(in the rows, 128 means zero)
The rows of R fall into a few groups, and each row is roughly a mix of its group's hidden directions; some rows fit no group.
R (116 x 15):
[[ 97 114  95 102 110 128 114  92 145 136 122 137 108 173 144]
 [132 127 161 156  83 128 100 112 148 113  91 104 122 140 120]
 [116 152  62 121 106 126 137 115 147 116 143 125 151 153 122]
 [105 130 156 106 151 176  95 134 167 145 124 116 127 124 116]
 [131 143 115 102 139 103 142 126  91 127 153 102 142  98  83]
 [158 149 109 157 111 123  90 125 125 137 133 177 122 152 106]
 [100 140  88 142 151 139 145 122 118 147 141 128 179 132  98]
 [146 160  90 136 108  97 124  98 127  93 132 113  96 123 115]
 [140 150  89 134 113  87 156 133  98 121 163 133 150 119 115]
 [141 121 154 143 144 148 147 148 137 103 137 156 106  73 113]
 [154  72 123 130 128 100 113 131 114  96 116 141  93 115 126]
 [138 123 168 144 174 117 147 157 112 119 143 135 110  95 148]
 [153  99 109 106 136 155 150 143 135 147  72 107 125 137 124]
 [112 122  95 123 117 125 151 108 165 152 155 110 171 111 110]
 [108 171 152 118 135 135 121 146 131 106 124  78 147  98 140]
 [152 146  95 115 118 109 174 145 148  88 134 114 115 133 147]
 [129 136  94 138 127  97 167 141  88 117 153 155 134 126 153]
 [ 86 136 101 160 105 134 138 118 132 141 148 172 155 117 135]
 [124 122 110 101 109  90 103 149 156  96 159 137 132 107 152]
 [169 132 152 136 129 129  85 117 107 135 102 143 102 140  91]
 [108 155 122 106 115 103  67 102 115 108 124 126 116 124 145]
 [112 167 118 155 132 100 154 125 130 116 141 156 102 146 169]
 [ 74 137 126 112 130 155 183 135 145 128 149 136 126 129 136]
 [100 136 104 168  89 131 100 105 149 131 129 160 141 136 110]
 [ 98 133  75 112 120 119 128 143 149 111 158 133 168 122 118]
 [115 133 105 153 105 111 175 132 116 138 152 155 159 115 156]
 [104 133 149 144 118 142 126 126 123  84 133 171 149 127 173]
 [113 168 113 129 125 119 167 121  97 166 142 111 157 116 111]
 [114 117 163 138 153 148 157 150 105 125 136 119 152  98  88]
 [ 96 171 150 113 128 116  86 133 117  93 140 134 129 112 152]
 [138 153 131 112 141 134 118 141 144 146 117  59 126 108 104]
 [ 91 178 125 104 130 138 140 128 137 150 135  80 142 125 123]
 [142 129 136 122 136 109 188 152 121 109 125 104 155 104 103]
 [129 152  90 114  98 110 152 133 149  81 158 116 139 132 121]
 [132 126 134 128 111 142  83 107 177 127 111  98 125 143  96]
 [111 129 119 144 121 148 173 116 129 154 145 175 151 157 135]
 [116  94 100 121 110 102 139 100  94  93 113 136 109 102 141]
 [132 148 182 151  98 149  86 133 133 128 101 134 118 132 117]
 [103 114  92 156 120 118 158 126 124 122 135 168 132 138 174]
 [123 123 187 127 143 161 140 145 114 155 112 146 126 108 154]
 [169 122 137 148 130 100 116 140  92 111 109  95 148  95 123]
 [116 122  80 113 133  88 155 118 102 101 149 103 131 119 116]
 [177 141 111 138 139 127  97 141 126 136 132 171 107 164 126]
 [118  81 144 100 120 163  89 145 135 138 111 123 138 111 104]
 [102 142 142 155 105 162  95 135 171 134 122 155 132 145 143]
 [125  79  91 116 113 110 149 113 117 128 105  96 125 159 138]
 [134 136  94 147 111 100 168 144 121 113 148 146 140 142 173]
 [125 120 168 144 148 157 169 136 102 145  96 119 128 124 100]
 [100 119  73 151 108 105 141 117 133  99 136 146 128 147 152]
 [133 111 110 137 122 154 168 123 147 163 115 104 156 169 128]
 [133 115  88 112 132 119 100 105 168 111 128  94 118 152 100]
 [142 119 159 119 133 143  80 114 142 123  94 103 100 139  98]
 [ 87 137 140 158 108 153 121 119 125 155 133 174 150 107 117]
 [110 112 147 137 136 149 183 158 131  93 130 124 139  98 141]
 [173 108 125 139 137 139 144 142 140 145 103  75 135 113 103]
 [167  97 122 156 133 148 164 132 143 165 125 145 136 147 106]
 [104 119 115 118 108 163 171 143 140 130  81 127 124 152 112]
 [155 125 100 117 109 156  98  96 139 145 102 113 108 165 133]
 [142 167 123 154 124 110 159 106 124 126 120 134  92 160 162]
 [144 102 116 138 138 141 190 137 134 162 138 137 119 122  95]
 [115 158  89 127 108 102 111 115 145 101 177 136 139 136 138]
 [114 195 157 129 134 136  93 135 130 131 147 134 148 115 133]
 [121 109 139 124 130 131  93 127 150 107 139 186  94 149 141]
 [157 119 124 115 115 127 128 130 146 133  84 129  81 149 169]
 [134 115 132 136 118 118  91 106 115  93 127 184 106 113 144]
 [130 149 101 121  87 116  90 101 148 106 158 132 117 150 142]
 [168 112 129  89 165 111 144 122 109 138 128  92 120 118 103]
 [105 106 142 106 144 119 137 126 108  88 104  81  99 123 139]
 [ 77 151 112 100 126 146 161 110 140 138 146 138 102 105 120]
 [162 105 140 150 122 132  80 121 139 115 116 165 131 159 146]
 [127 142 189 143 117 152 137 145 110 157 119 150 142 103 139]
 [114 140  74 140 116 122 124 136 167 109 153 142 135 159 151]
 [107 131 146 149 177 124 151 159 111 121 160 142 140  96 129]
 [ 90 109 157 121 124  95  93 147 134 138 134 162 140 100 141]
 [119 105 122 109 100 141  90 128 153 142  91 143  98 149 154]
 [134 122 150 150 118 132 158 121  95 169 126 170 149 101 133]
 [138  98 138 163 125 135 172 141 114 117 136 175 151 135 141]
 [ 96 107  83 139 140 145 102 108 153 128 127 166 114 149 131]
 [147 139 124 126 104 104  80  98 139 129 135 138  97 147 165]
 [103 173 121 110 124 147  99  97 152 156 143 156 113 137 122]
 [155 122 178 124 141 149 100 120 113 157 100 135 114 117  99]
 [ 90 129 155 130 120 109 101 147 135 101 169 158 122 103 141]
 [130 105 124 111 157 105 133 175 144 122 124 144 115  99 171]
 [110 153 111 132 127  90 136 131 129 104 180 134 165 110 119]
 [147 131 127 115  99 129  74 109 140  97 170 119 114 129 131]
 [162  89 147 143 148 114 140 164 122 113 140 155 102 109 107]
 [ 90 118  82 143 106 105 163 111 128 118 148 130 155 117 136]
 [151 137  79 135 164 149 172 131 123 137 120 104 144 141 122]
 [180 145 134  90 164 122 129 160 128 129 143 106 118 141 132]
 [107 130 120 167  92 117 147 135 132 105 123 148 130 145 180]
 [101 112 145 121 132 150  82 112 153 109  96 105  99 138 114]
 [167 120 120 126 143 122 127 127 128 152 126 120  93  87  79]
 [129 123 148 105 148 127 102 157 152 101 126  97  88  99 114]
 [148 102 150 104 115 112  84 118 123 139 132 111 161 100  99]
 [104 152 137 100 146 129 109 135  93 118 145 113 128  99  79]
 [125 145 155 117 147 165 113 146 173 113 127 109 104  94 118]
 [171 144 138 152 154 148 158 103  97 137 126  96 124 138 109]
 [117 160 104  97 124 102  86 105 122 157 132 107 107 138 110]
 [114 138  89 136 103 111  95 119 157  89 131 107 120 157 114]
 [172 130 106 102  97 120 123 125 153  97 125 107  97 140 151]
 [130 121 175 106 159 160  95 131 116 136 102 125 100 120 109]
 [129 139 108 124 122 112 105 108 124 174 145 161 124 178 117]
 [ 91 160 133  91 141 140 123 136 154 124 139  99  97  99 115]
 [107 155 146 115 138 111 131 159 109  99 130  79 141  95 134]
 [124 135 162 148 147 153 145 131 102 106 166 113 137 108  88]
 [159  82 179 114 122 126 112 117 145 128 108 148 143 140 136]
 [155 111  94 109 132  93 146 123 142 101 129  81 119 148 139]
 [136 140 144 140 149 138 179 151 114  90 155 111 127 107 108]
 [ 69 171 122  97 120 119 123 122 121 124 140 105 139 140 149]
 [145  90 147 100 117 143 147 157 138 130  75 113 115 119 123]
 [142 104 108  93 120 133 133 146 138 116 131  97 171 105  90]
 [137 116 137 117  99 116  71  97 136 160 104 136 119 143 141]
 [100 161 119 116 125 122 162 135 109 143 131  75 161 122 129]
 [148 110 143 131 138 171 147 126 119 152  76 114 102 147 123]
 [183 142 126 142 159 103 143 114 115 141 118 116 104 134 163]
 [127 173 155 151 131 170 133 130 149 148 142 152 162 130 132]]

One row of each group comes first, with its name. Which group is each row after those in?
[150 131  89 112 116 142 178 131 138 121  95 100 136 149 113]  <46>
[149 139 156 131 148 166 111 155 179 139 123 103 127 134 115]  <13>
[139 153 109 118 115 107 126 120 128 135 158 102 159 109  73]  <26>

[121  96 171 124 120 162 103 121 114 157  94 125 127 127 100]  <46>
[169 136 152 150 160 140 163 119 105 139 105 111  97 136 139]  <46>
[106 118 147 151 132 169 112 127 145 149 111 177 118 136 157]  <26>
[132 142  91 144 175 106 114 121 117 148 163 135 159 117 142]  <46>
[140 160 106 135 134  65 148 118 126 126 152 128 156 119 142]  <46>
[ 98 135 127 128 117 102 150 140  91 107 128 103 169 146 160]  <13>
[133  94 138 150 120 154 152 123 132  82 112 151 127  93 150]  <13>
[131 133 170  98 160 171 104 143 149 152 122 115 125 119 116]  <26>
[ 69 136 106 136 117 141 144 126 146 138 158 141 164 107 128]  <26>
[163  98 120 153 119  88 113 125  90 129 124 154 143 156 133]  <13>
[133 136  95 107  88  83 116 117 158 127 113 136 126 145 158]  <46>
